Each path below is one point turned by a fixed rotation once a step. After each direction that follows a path, write how fast that rotation turns it, in deg/step (0 if it stays still).
Each turn is a multiple of 5 degrees from 10 to 175, or 0.
Each row of a path follows its step; steps can be skipped.

step 0: [ 13.2   6.6 -12.9  16.2  13.4   3.1  -3.2  -3.4  17.2  17.3  15.6  11.0
  -7.2  -5.1  -6.8 -12.8   1.2  20.3  13.7  -0.6  -1.8  10.3  13.6  -9.0
  -8.8   7.7  -8.2   1.5  10.6   4.1  10.3   4.1 -17.4  -2.1   2.2  10.7]
step 1: [ -4.2  12.2 -10.3 -10.3   3.3 -11.0 -25.5  -5.6   9.8   1.9  -2.3   7.3
  -0.4  -7.2  -1.6  -5.3   3.2 -17.0   1.2 -12.5  -0.8  -6.6  13.2  -3.1
   3.8  13.1   2.1   4.9 -11.9  -4.3  17.8  21.8  -2.1  -3.1   6.2 -25.8]
step 2: [-12.1  -6.0  -1.5   1.2   4.4   2.1   2.5   4.8  -2.4  -7.2   5.9  10.4
  -3.1  13.3 -14.5   2.1  -5.4 -19.6   7.7 -13.1 -11.8 -28.9  18.8  -0.7
  -8.8 -14.5   6.8  14.4   6.0  -5.5  -9.0  -1.9 -10.7 -18.4  -4.4   5.1]
step 3: [  7.6  -4.5  -7.5 -12.1   6.6  -8.5   5.1   4.1  10.8  12.4   0.8  24.4
  -9.2   5.6  -7.8  16.5  -6.7   4.6   5.2   2.6 -25.9  15.9  -1.1  15.6
  -2.7   3.4  -1.0  -2.3  -5.5   1.0   9.4 -24.0  -5.8 -13.5  -0.1  -1.9]
step 4: [-10.0  -9.2 -24.0  -1.2   4.0  -2.5 -19.9   2.5   2.5 -12.4  11.9   9.0
   2.8   1.0   6.7 -15.5   0.5   7.3  16.4  -6.9  -8.5   7.8 -12.1  11.2
  -0.8   7.0  -5.9 -12.6  -7.2  13.8  -7.8  18.9  12.1 -15.1   9.4   2.6]
step 5: [-11.5   0.7  -3.7  16.7  12.7 -12.1  -0.8   1.4  10.7 -12.8  -4.4   4.4
  -6.7 -17.1   5.6  -4.8  12.2   7.3  25.4   6.5  -2.7 -10.3  18.0  -3.4
  -0.7  -3.0 -14.3   0.5  -1.6  -7.2  -3.2   3.2 -16.6  -1.2 -25.1  -5.3]
step 6: [ 27.8   7.7  -8.7  17.5   1.6  -3.0  -6.9   3.2  25.4   3.5   9.0   6.3
   0.9  -2.1 -10.7   5.2  -4.3 -25.9   4.2   4.4  -7.4  -0.3  -2.6  -2.8
 -16.6  -2.0   6.5  -3.9  -4.9 -11.9   1.2   2.9  -9.2  -2.0   4.5 -16.8]
step 7: [-13.9  -1.6 -25.3  -7.2   4.2  -9.2  -3.1   9.9   2.3   6.8  -5.7  11.4
  12.9   8.6  -9.0   5.0   2.0 -12.8   9.6  -7.4  -1.8 -11.4   6.1 -27.6
  -7.4   7.8   4.9  -2.6   6.7  20.6  10.3  -7.9   9.1 -13.5   7.4   0.0]
step 8: [-12.8 -16.9  -6.2 -20.4  -1.4  19.3  -5.5   9.7   5.7  -6.1 -12.7  12.9
 -21.0   3.5 -14.4   2.4  -4.9   8.8   9.4   3.7  -9.6 -13.7  -0.8   5.1
 -10.2   2.2 -17.8  -8.0  -4.1 -14.7  11.9   1.8  -8.8  -7.7  -5.2  -1.1]
step 9: [ 15.5 -13.3   0.1  14.7   0.5 -17.5 -12.3  -2.1  22.6   5.6  -3.7  17.3
  -4.6   4.2 -10.1 -18.1   1.8  19.0   4.6   4.7 -11.3 -10.8   5.7  22.4
  -3.3   1.9   1.1   3.6   5.5   8.8  -7.9   4.6  -0.3  -4.1  14.0   3.4]
[ 2.0 -2.6  0.5 -2.1  0.9 -0.1 -2.7 -6.2 -3.2  2.4 -3.0  0.9 -1.2  5.7
 -3.4  0.0 -4.9  6.1 -5.6 -4.2  0.2 -4.3  7.0  0.7 -1.4  3.8  0.8  5.6
  0.1 -2.0  5.6  3.7 -2.4  1.5  4.5  2.0]
45
[-1.6 -1.7 -3.2  2.4  0.6 -0.2 -1.8 -0.3 -2.1 -2.7  0.2 -2.0 -3.2  3.7
  0.9 -3.1 -0.5 11.3  0.5  2.4 -5.7  2.2 -1.5  4.8 -1.2 -0.7 -2.4 -0.9
 -4.3  5.6 -7.0 -2.4 -0.7  6.9 -0.2 -3.1]
70
[-4.6 -1.6 -5.9 -0.5  0.8  0.3  7.0  1.4  1.7  1.3  8.7  1.6 -0.2  4.0
  2.4  4.5  2.8  2.8 -0.8  0.8  2.7 -1.5  6.7 -2.2  3.4 -0.9 -5.9 -1.3
  3.0 -5.7  0.3 -2.6 -0.9  4.8 -2.2  2.7]
140
[-2.0 -5.3  1.9 -0.4 -6.8 -2.6  0.5 -7.4 -2.3  4.8  1.9 -0.9 -2.7  2.7
  1.8  0.8  4.2 -6.4  0.4  0.3 -4.3  3.3 -3.6  0.7 -6.3 -1.6 -6.3 -1.5
 -2.8 -2.3  3.4  4.6 -0.4  2.6 -0.3 -2.9]
155
[ 3.4 -2.7 -3.0  5.4  5.0 -1.0  1.2 -3.9  3.0 -1.3 -1.5 -8.8  3.6  0.8
  5.6  2.8 -3.0  1.5  1.0  3.6 -2.1  2.2  1.8 -1.5 -0.6  1.4  0.8 -0.8
 -6.1 -2.3  2.3  3.9  4.2 -4.1 -5.5  5.4]
60
[-6.3  4.4 -5.5 -3.6  5.5 -0.8 -7.5  0.0 -2.2  4.5  1.8  0.0 -0.3  3.0
  0.3 -1.3  0.1  0.2 -1.7 -2.8  6.5  6.8 -4.2 -2.8 -1.8  1.8  1.3 -5.2
 -2.1  3.7  4.7  0.1  0.4  1.1 -1.4  3.2]
110
[-7.0 -4.3  2.2  4.8  0.9 -6.2  3.5 -0.1 -1.7  4.4 -1.2 -3.1  1.6 -4.3
 -2.3 -5.3  2.7  1.0 -3.5  0.6 -4.2  2.1  3.3 -5.4 -0.9  2.6  0.9  0.2
  4.6  4.9 -1.2 -3.0 -5.7 -4.0  0.2  4.1]
155
[-2.3  1.5 -3.6 -5.3 -3.6 -4.3  0.2 -5.2  1.9 -7.8 -1.8  0.6  3.2 -3.4
  1.8 -0.6 -4.2  0.2 -3.8 -4.5 -1.5 -0.3  2.5 -6.5  2.1 -7.4 -4.3 -3.1
  0.2  4.3 -2.0  3.0  3.6 -0.7  2.8 -0.5]
125

step 0: [ -1.2  13.6   5.8  -0.5   3.2   2.1 -17.9  10.1 -22.7  -5.3  -4.8   2.2
  -3.4 -13.2  -2.8 -15.8  18.2 -13.2   5.3  -0.5  -4.4   5.8   2.7  -3.1
   7.1  -3.7   2.1   4.6   4.4   1.5 -22.8   4.5 -17.4  -8.6  -4.9 -19.0]
step 1: [ -6.8   5.2  -6.8   1.3 -13.5   9.6  -0.7  14.3  -5.1   0.5  -5.2  -2.4
 -10.6  -2.6 -18.8 -10.9  -1.1  -6.6  -8.8  13.1  -1.9  -3.2  22.9  11.6
   9.1  15.0  18.0  17.8  11.1  -6.0  -8.3   2.1  -5.9   8.2  -8.6 -10.4]
step 2: [  0.9   8.4  -0.5   5.5 -18.1   2.4 -10.0  17.1  -0.2   6.3   4.3   2.8
  -5.3  -5.4 -25.8  12.2   4.1 -10.5 -11.7   3.3   4.7 -11.6  -8.7   8.8
   1.7   0.0   4.3 -13.5  -2.3  14.1 -28.3  -2.8  -7.3   6.9  -0.4  -7.8]
step 3: [ 27.6  -5.1  -4.1  15.1 -10.8  -0.3  -0.8  12.5   5.8  12.0  -0.3   8.1
  -4.8  -2.7  -2.4  10.6   2.3   2.3 -11.7  -8.0 -18.7  -4.8  -9.0  24.5
   3.2   6.4   6.6  10.8  10.0  -4.7  -2.6  -1.1  -1.6   8.9  -5.1 -16.8]
step 4: [ -4.9  -4.7   5.2  12.7  -8.2  -2.3   4.7   1.6  -3.1  23.9   1.1   7.2
   4.6  -6.0  -2.3  19.2 -16.7   2.1   4.9 -11.5  11.0  -1.4 -10.1   4.5
  11.8   3.5 -15.2  -4.6   4.5  -9.6 -14.0   7.2  -3.9   9.8 -16.1 -23.0]
step 5: [  4.5  -0.5  -9.7  15.8   8.2   2.6   9.2  -4.7 -12.8  -6.6 -15.2  13.7
  19.0  10.1   5.1  19.1  -4.1   6.8 -10.4  -1.5   8.9 -13.6  -9.3  16.3
  11.2  -1.0  -7.8  13.9  12.1 -10.7  -7.7 -10.7  -7.5   4.6  -9.6   3.8]
step 6: [  9.4  -9.4   3.2  22.9  10.7 -15.8  10.6   0.0 -22.1   6.6  -6.8   6.9
  15.4  -4.9   0.3   8.3 -18.8 -12.6  -1.6  -0.2   6.5  -2.8  -3.2 -19.9
  -6.3   5.7  -0.3  14.2  -8.1   2.3 -15.0  -2.4  -1.4   1.2   1.4   0.7]
step 7: [  3.3   1.6   2.7  -3.2  -0.2 -12.3  20.2  -7.1 -17.0 -26.0   6.2  25.4
  15.3   1.8   8.4  -3.2   5.7  -3.5  -4.2   0.1   4.6  10.1  -1.9   1.6
  -0.7   6.6   6.2  13.5  -6.6  -7.5 -16.8   2.6   6.1  12.1   2.4 -10.6]
step 8: [  7.2  -4.2   6.0  -9.3   3.0 -22.0  14.3   7.7  -8.9 -17.0 -11.7  -4.6
   8.8 -10.7  -2.5   6.0  -6.5   0.0   1.8   7.1   5.4  12.7   5.9  -9.0
   0.5   9.7  23.7 -10.7   0.8  -8.5 -13.2   6.5 -21.1  -1.6  -8.0  -0.8]
step 9: [ 10.9   6.1  -5.4  -0.9 -12.6  -6.5   1.4  27.4  -4.7 -16.5 -18.3  23.0
   0.8 -13.9   2.2 -12.6  13.8  -0.7  -3.4  13.6   4.3  11.3   8.5  -2.5
   5.4  -2.2  -7.1  -4.6 -10.8  -7.5  -7.3   1.4  -4.8  -7.6  -6.1  -1.1]
[-8.5 -2.1  3.2 -4.7 -2.5  0.4 -0.2 -3.6  2.6 -2.0  3.5  0.4  3.3  2.2
 -6.4  1.3 -4.7  2.9  1.1  2.4  5.1  3.5 -0.4  4.7  5.0  1.8  2.9 -1.2
  5.6 -5.9 -2.9 -1.6 -0.1  0.5  2.3  3.8]
115
[ 3.5  9.2  1.4 -0.7 -0.5  3.6 -6.3 -0.3 -0.2 -5.1  5.0  2.0  4.6 -0.5
  1.7 -1.6 -2.9 -0.7 -3.1 -2.5  0.3  0.3 -0.7 -0.6  8.9 -3.0 -4.4 -3.3
 -7.2 -1.1 -2.4 -1.8  1.8  0.6  0.9 -0.9]
160
[-1.7  0.8 -0.1 -0.3 -0.1  0.9 -0.9 -2.9  3.3  4.3  1.8  4.7 -0.9 -2.3
 -5.2 -3.8  6.5 -1.2  3.6  3.0 -4.1 -5.4  7.1  1.8  2.7  1.7  2.4 -3.8
 -4.3 -0.6  1.5 -4.1 -8.2 -2.7  2.9 -3.5]
35
[ -4.4   3.4  -2.9   5.5  -1.3   0.6   1.3   3.1   2.4   2.0   2.1  -4.5
   2.9  -5.1  -1.7   1.9 -10.6   2.4   0.3   3.2  -3.8   1.0   2.4  -2.4
  -3.9   4.6   0.9   0.7  -6.3  -3.0   1.7   4.8  -1.0  -3.8   0.2  -0.6]
155
[-0.4  1.2  0.6 -2.5 -0.4  0.9 -0.5 -0.5  1.2 -0.4 -2.5 -2.1  0.2 -3.2
  8.3 -0.6  1.4  4.2  6.8 -5.0 -1.6  3.3 -0.6  0.8  3.0 -0.6 -0.3 -3.9
  4.0 -6.7  0.2  5.5 -7.3 -1.2 -7.2 -3.7]
85
[-1.1  3.2 -3.6  0.8 -3.3  5.1 -5.6  5.1  3.1  6.3 -3.2  2.1 -5.2  2.6
  2.3  4.3  0.7  1.5 -0.1  0.0  3.6  1.0 -7.1 -1.7  3.5  3.2  7.3 -0.2
 -0.2 -0.3  3.4 -0.9  0.2  2.7  5.1 -3.3]
40
